[[ 15 -54   6   6]
 [ 37  -5  -5  -5]
 [-21 -35   4   4]
 [ 22  29  13  13]
 [ 18  46 -10 -10]
 [ 16  20 -11 -11]]
=>
[[-21 -35   4   4]
 [ 15 -54   6   6]
 [ 16  20 -11 -11]
 [ 18  46 -10 -10]
 [ 22  29  13  13]
 [ 37  -5  -5  -5]]

[[ -7   3   7  12  -6   5  18   5  12   6   2  -8  -5   9]
 [ 19  23 -16  -7  11  31 -16  19 -14  14  30  27  28  19]
 [ 13  21 -16  19  -2  19  -1  -6  -4  16  10  26  15  28]
 [ 49  -8  20   0  48 -34 -27 -30   0  -9 -23  50  24 -29]
 [ -1   2   2   5  -1   2   6   2   4   3   1  -1  -1   4]]
=>
[[ -7   3   7  12  -6   5  18   5  12   6   2  -8  -5   9]
 [ -1   2   2   5  -1   2   6   2   4   3   1  -1  -1   4]
 [ 13  21 -16  19  -2  19  -1  -6  -4  16  10  26  15  28]
 [ 19  23 -16  -7  11  31 -16  19 -14  14  30  27  28  19]
 [ 49  -8  20   0  48 -34 -27 -30   0  -9 -23  50  24 -29]]

[[  5 -20 -10  11  -1  -4 -11  10  -3 -44  -7  24]
 [ -1  -9   2  -6   3   0  -7  21   8 -14 -18   0]
 [-22 -18   5   7 -17  -4  -8  17  13 -37  -6  23]
 [ 24 -36  -1   5 -16  -3 -13   0   5 -37  -9  14]
 [-21 -14  12   7 -14  -4 -18  22  21 -34  -6  25]
 [-11 -10  24   3  -7  -6 -12  29  10 -28  -7  13]]
=>
[[-22 -18   5   7 -17  -4  -8  17  13 -37  -6  23]
 [-21 -14  12   7 -14  -4 -18  22  21 -34  -6  25]
 [-11 -10  24   3  -7  -6 -12  29  10 -28  -7  13]
 [ -1  -9   2  -6   3   0  -7  21   8 -14 -18   0]
 [  5 -20 -10  11  -1  -4 -11  10  -3 -44  -7  24]
 [ 24 -36  -1   5 -16  -3 -13   0   5 -37  -9  14]]

[[  4   5  28 -34  13 -50]
 [-38  19 -27 -13 -17 -13]
 [ 26  44  -9   5   0   3]
 [ -9   2  36  51 -16 -20]
 [-10 -25 -20   0  11 -24]
 [-17  22 -27  26   8   9]
 [ -8 -25  -8  -2   3   8]]
=>
[[-38  19 -27 -13 -17 -13]
 [-17  22 -27  26   8   9]
 [-10 -25 -20   0  11 -24]
 [ -9   2  36  51 -16 -20]
 [ -8 -25  -8  -2   3   8]
 [  4   5  28 -34  13 -50]
 [ 26  44  -9   5   0   3]]

[[ 30  30  -2]
 [-17 -32   7]
 [  6   3 -13]
 [-32 -43 -22]
 [ 31  23  17]
 [ -2  48  17]
 [-14 -38  -3]
 [-29 -25  10]
 [-41 -17 -18]
 [ -3  10  15]
 [ 18 -27 -30]]
=>
[[-41 -17 -18]
 [-32 -43 -22]
 [-29 -25  10]
 [-17 -32   7]
 [-14 -38  -3]
 [ -3  10  15]
 [ -2  48  17]
 [  6   3 -13]
 [ 18 -27 -30]
 [ 30  30  -2]
 [ 31  23  17]]

[[ -3  -2   9  -3  -4  -2 -33  -2]
 [ -8   1  29  -4  -3 -13  -2  -7]
 [  3  -3 -13  -2  -3  19   5   3]
 [  0  -5   2  -4  -6   1 -38   1]
 [-14   5  43  -3   0 -22 -16 -13]
 [ -1  -1   1  -3  -3  10  21   0]]
=>
[[-14   5  43  -3   0 -22 -16 -13]
 [ -8   1  29  -4  -3 -13  -2  -7]
 [ -3  -2   9  -3  -4  -2 -33  -2]
 [ -1  -1   1  -3  -3  10  21   0]
 [  0  -5   2  -4  -6   1 -38   1]
 [  3  -3 -13  -2  -3  19   5   3]]
